(in the rows, 128 means zero)
One turn moves each row of this set onto another row. After a few examples, where does it send each row asked below?
j868: [133 130 144 113 126 118 100 148 116 119 122 128 113  83 130 141]
j241: [124 142 127 119 151 122 122  91 114 118 119  79 117 108 110 105]
j271: [153 144 128  92 127 118  99  94 122 123 121 109 127 110 125 156]
j371: [151 146 131  86 152 133 107 107 118 153 116  88 106  95 114 148]
j278: [136 108 160 107 147  96 105 113 119 125 119  87 123 105 118 127]
j354: [154 153 125  85 141 126  95  98 125 125 116 116 126 105 119 150]
j876: [118 159 112 122 135 138 118 114 124 125 119 118 101  84 120 129]
j308: [152 147 138  96 143 131 104 110 111 150 119  89  98 101 121 158]
j458: [123 146 129 120 151 114 122  94 121 130 110  78 115 109 112 107]
j571: [135 124 146 110 130 114 100 151 113 122 132 119 102  85 121 144]
j215: [145 135 119 100 142 142 111 137  92 137 107  78 111 108 114 138]
j465: [137 116 160 106 147  93 104 125  99 122 117  89 117 103 113 120]
j958: [112 160 113 122 140 137 122 111 121 126 123 121 116  83 113 136]
j226: [133 133 143 108 134 116 104 144 119 113 135 128 111  75 117 141]
j778: [139 120 163 107 142  94 100 118 112 112 121  84 125 104 119 122]
j855: [132 134 152 113 130 120  96 145 117 116 129 118 113  76 126 150]
j821: [118 166 118 122 149 137 120 117 125 121 129 116 104  84 106 129]
j302: [117 160 109 124 137 139 112 129 120 118 123 117 103  91 111 132]
j903: [152 133 122  90 146 136 114 139  98 143 118  81 121 108 108 130]
j76: [147 133 109  95 127 129 107 121 102 110 111  98 141 117 117 134]
j931: [119 144 124 122 156 121 119  91 124 122 110  87 123 111 106 114]
j574: [116 157 115 126 140 149 120 118 118 123 127 113 105  82 118 132]
j249: [137 109 161 105 153 100 108 126 112 115 123  95 129  96 113 120]
j120: [122 143 137 119 166 120 123  98 119 125 115  82 121 105 102 109]
j96: [137 116 162 111 141  95 105 127 112 125 113  87 125 106 122 120]
j225: [154 140 114  88 134 128 102 131 105 114 119 109 141 117 115 131]
j155: [127 135 140 110 130 114  99 149 110 114 121 124 117  77 118 146]
j139: [122 141 134 118 157 116 127  87 112 134 120  87 115 108 109 111]

j465 turns into j155
j76 turns into j271
Now these:
j241 turns into j778
j458 turns into j96
j371 turns into j903
j302 turns into j931
j226 turns into j821

